A single turn carries every row of the set below to another of its rows. Some are shown first; where does it send the rows asked next?
k_636: +0.05  -1.83  +0.16  +1.34  -1.06  -1.34  -1.30  -1.11  +1.18  -0.70  +1.69  -1.38  +0.90  +2.25  -0.80  +0.40  -3.31
k_505: -1.62  -2.73  -1.49  +0.45  +1.28  -1.52  -0.10  -1.59  -0.18  -1.29  +1.00  -3.09  +1.23  +2.05  +0.04  -0.15  -0.70
k_535: -2.06  -1.95  +0.15  +1.07  +0.51  +0.05  -1.66  -1.18  -0.68  +0.87  +1.52  -1.31  +0.24  -0.01  -0.47  +2.37  -0.73
k_705: -1.36  +0.83  -0.08  -0.08  -0.80  -2.02  -1.09  -1.52  +1.02  +0.62  +1.07  +0.60  -0.92  +1.41  -3.05  +0.86  +0.13
k_736: -2.29  -3.49  -0.16  -1.39  +1.92  -1.28  -1.34  -1.72  -0.22  -0.04  +0.74  -0.07  +0.52  -0.02  -2.35  -1.78  -1.35
k_769: -2.06  +0.12  -0.29  -0.61  +0.03  -2.67  -0.19  -1.69  +0.73  -0.06  +2.17  -0.74  +1.69  -0.41  +0.64  -0.50  +1.33
k_836: -0.53  -0.47  -3.02  +0.30  +0.32  -1.17  -0.58  -2.60  -0.67  +0.04  +2.29  +0.67  +0.55  -0.10  -0.61  +0.87  +0.18
k_6: -1.46  -0.77  -3.74  +1.27  +0.26  -0.76  -0.96  -0.84  +1.92  +1.07  +1.06  -0.26  +0.82  -0.23  +0.23  -0.60  -1.75
k_780: -3.49  -1.31  -0.19  +0.39  -0.51  -0.91  +1.05  -2.31  +1.16  +1.08  +1.10  -1.41  +0.83  +1.84  -2.79  -0.49  -0.05
k_952: -1.55  -1.61  -0.12  -0.75  -1.10  -1.44  -0.17  -0.92  +1.56  -0.48  +0.00  +0.85  -0.78  -1.55  -1.41  +1.31  -0.33
k_67: -2.57  -1.71  +1.09  -2.03  +1.98  -2.01  -0.91  -0.48  +1.47  +0.20  +0.02  -2.01  +0.08  +0.71  -1.17  +0.63  -1.09
k_518: -1.16  +0.52  -1.28  -0.83  -1.24  -2.12  -1.99  +0.63  +1.78  -0.06  +1.38  -0.22  +1.33  +1.60  -2.69  -0.80  -1.26
k_750: -3.14  +0.23  -1.42  -0.97  +0.74  -0.82  -0.29  -1.59  +1.53  +0.30  +2.63  -0.84  +1.67  +1.21  -1.84  +0.55  +0.99
k_307: -1.42  -1.40  -0.85  +0.56  -0.11  -1.57  -1.14  -1.49  +0.72  +1.46  +0.72  -0.65  +0.87  +0.80  +2.45  +0.48  -1.52
k_930: -0.73  -1.12  -1.41  +0.12  -1.01  -2.66  -0.79  -1.82  -0.29  +1.37  +2.39  -0.07  -0.66  -1.41  -2.37  -0.87  +0.06
k_988: -0.07  -1.93  -1.22  +0.55  +1.15  -0.58  -0.50  -1.90  +1.36  +0.09  +1.22  +0.43  +0.19  -1.11  -0.65  +0.91  -3.52
k_155: -1.07  -1.53  +0.53  +1.19  +0.67  -0.87  -0.84  -1.45  +0.03  +0.89  -0.98  -0.41  +2.63  -0.93  -1.48  -1.45  -0.38
k_660: -0.10  -0.24  -1.93  +2.00  -1.03  -0.34  -0.59  -2.22  +0.97  -0.99  -0.29  -1.31  +0.46  +0.69  -1.21  +0.91  -0.26
k_716: -0.51  -0.54  +0.88  -0.35  -0.05  -2.96  -1.46  +0.04  +2.30  -1.22  +2.02  -0.09  -0.13  +1.08  -0.65  +0.62  -2.37
k_493: -0.20  -3.19  -0.07  -0.02  +1.29  -1.85  -1.45  -1.75  +1.03  +0.72  +2.84  -1.75  -0.86  +1.22  -2.74  +0.79  -1.37
k_647: -2.76  -1.30  -1.20  -0.58  -0.43  -1.79  +0.12  -1.05  +2.31  -1.47  -0.08  +0.66  +0.05  +1.98  -1.77  -1.57  -1.73
k_306: -1.18  -1.35  -1.50  -0.60  +2.18  -1.46  -0.28  -2.46  +1.85  -1.69  +2.49  -1.06  -0.07  +0.36  -1.02  -0.62  -2.97
k_455: -0.05  -2.06  -0.09  +0.15  +1.17  -1.70  -2.98  -1.17  +0.16  +1.00  +0.03  -2.19  +1.66  +2.35  -1.03  -0.87  -0.48
k_582: -0.51  -1.13  -0.78  +0.35  +0.90  -2.24  -1.14  -0.39  +1.84  +0.91  -0.25  -0.46  +2.26  -0.49  +0.18  -0.45  +1.43
k_931: -2.66  -3.17  -0.54  +0.95  -0.40  -0.13  +0.03  -0.43  +0.62  +0.42  +0.12  +0.08  +2.49  +1.07  -2.49  -0.63  -0.61
k_530: -2.98  -0.90  -1.14  -1.09  +0.84  -2.21  +0.36  -1.45  +1.47  +1.01  +0.69  -0.93  +0.13  -0.14  -1.16  -2.19  -2.99
k_864: +1.96  -1.54  -0.81  +0.61  +0.74  -3.05  -0.89  -1.71  +0.88  -0.44  +1.58  -0.50  -0.46  +0.03  -2.50  +0.33  -0.75
k_757: -1.10  -3.27  -2.38  -0.13  +1.47  -2.38  -1.26  -0.05  -0.35  +1.08  +2.14  -1.29  +1.07  +1.00  -2.56  -1.28  -0.45
k_17: -0.53  -0.69  -0.81  -1.66  +0.37  -2.06  -0.53  -1.36  +0.62  -2.87  +0.08  -1.03  +1.23  +0.40  -2.67  -0.82  -0.26
k_946: -1.59  -0.21  +0.55  +1.47  -0.53  -1.91  -2.38  -0.29  -0.34  +1.77  +1.50  -1.79  +1.05  +1.15  -0.62  -0.86  -2.01

k_530 turns into -> k_757
k_67 turns into -> k_505
Now find these:
k_931 turns into -> k_155
k_988 turns into -> k_864
k_736 turns into -> k_455

A single turn carries every row of the set below to another of its rows. Some are shown first; where does it send the rows asked next?
k_715: +0.43  +0.03  +0.17  +0.57  +1.48  -0.45  +0.11  +0.82  +1.30  +1.02  -2.18  -1.47  -0.91
k_734: -0.60  -0.05  +0.85  +2.12  +1.71  +0.34  +0.12  -0.04  +1.09  +1.43  +0.06  +0.84  -0.03
k_31: -0.77  +0.10  -1.50  +1.16  +0.68  -1.03  -1.31  +2.38  +0.31  -0.39  +1.58  -2.51  +0.10
k_104: -1.51  +1.85  -2.10  +0.15  +0.81  -0.57  -1.00  +2.37  +0.95  -1.53  +0.79  +1.12  -0.71
k_968: -2.19  +2.10  -1.46  -0.73  +0.82  -0.63  -1.05  +1.40  +0.72  -1.14  +1.56  +1.14  -0.52
k_737: -0.01  +0.77  -0.24  -1.83  +0.78  -0.55  -2.01  +0.99  -0.46  -1.92  +1.08  -1.84  -0.76
k_485: +0.42  -0.80  +0.67  +0.38  +0.55  -0.62  +0.39  -0.71  +0.69  +0.51  -1.65  -1.18  +0.46
k_138: -0.69  +1.05  +0.50  +1.78  +2.62  +1.12  -1.54  -1.27  +0.23  +0.54  +0.46  +0.49  -0.72
k_258: +0.48  -0.78  -0.85  +0.19  +1.13  +0.61  +0.48  -1.37  -0.34  -1.15  +0.33  +1.68  -0.08
k_609: +0.33  -0.50  -0.53  -0.06  +1.14  -0.39  +1.13  -0.51  -0.50  -2.05  -1.14  +0.44  -1.31
k_291: +1.09  -0.86  -0.54  -0.39  +0.63  -0.09  -0.12  -0.79  +0.87  +0.84  -1.53  -1.16  +0.59
k_824: -0.47  +0.37  -2.00  +1.11  +1.43  -1.10  -1.80  +2.77  +0.86  -0.65  +0.71  -2.08  -0.52
k_205: -2.01  +1.86  -1.66  -0.02  -0.17  -0.56  -0.48  +2.15  +0.71  -0.98  +1.33  +0.93  +0.01
k_47: -1.03  +0.30  -0.64  -0.56  +1.02  +0.39  -1.22  -0.64  +1.22  +1.44  -1.65  -1.90  +0.64
k_982: -1.62  +0.51  -0.33  +1.41  +2.61  +1.67  -1.50  -0.59  +0.39  +0.78  +1.29  +0.66  -0.35
k_948: -2.06  +2.06  -1.49  -1.15  +0.47  -0.41  -1.07  +1.35  +1.14  -1.86  +1.16  +0.70  +0.02
k_207: -0.10  +0.94  -0.08  -1.43  +1.07  -0.12  -2.31  +1.34  +0.41  -1.85  +1.19  -2.30  -0.29
k_370: -1.68  +0.52  -2.16  +1.17  +1.47  -1.10  -1.52  +1.99  +1.17  -0.73  +1.76  -1.83  +0.34
k_408: -1.11  -0.65  -1.54  -0.47  +1.04  +0.24  -0.19  -1.97  -0.92  -1.83  -0.12  -0.15  +0.18
k_514: -0.03  -0.64  +0.50  +0.74  +0.97  +0.05  +0.84  -1.35  -0.47  -1.29  -0.05  +1.32  -0.18
k_766: -0.71  +1.12  -0.37  +0.27  +0.91  -0.32  -0.83  -1.32  +1.26  +1.07  -2.20  -0.98  +0.27
k_815: -0.03  -0.09  -0.36  +1.76  +2.00  +0.89  -0.44  +0.05  +1.37  +1.87  +0.48  +0.92  +0.09
k_656: -0.60  -0.25  -1.30  +1.03  +1.39  -0.50  -0.11  -2.41  -0.79  -1.54  -0.55  -0.20  -0.18
k_54: -0.53  +0.32  +0.04  +2.19  +2.60  +0.54  +0.26  +0.77  +0.65  +0.16  +0.32  +1.33  -1.66
k_276: +0.19  +1.19  +0.29  -1.59  +0.00  +0.07  -1.66  +1.67  -0.34  -1.91  +1.16  -1.17  -0.46
k_211: +0.42  +1.06  -0.59  -1.50  +0.69  -0.17  -1.95  +1.91  +0.04  -2.39  +0.38  -0.99  -1.05
k_923: -1.48  +0.44  -1.96  +0.81  +1.37  -1.51  -1.66  +1.99  +0.85  +0.16  +1.32  -2.29  -0.06

k_656 turns into -> k_138
k_205 turns into -> k_31
Now find these:
k_47 turns into -> k_408
k_211 turns into -> k_104
k_923 turns into -> k_737
k_485 turns into -> k_514
k_258 turns into -> k_815
k_54 turns into -> k_715
k_207 turns into -> k_948

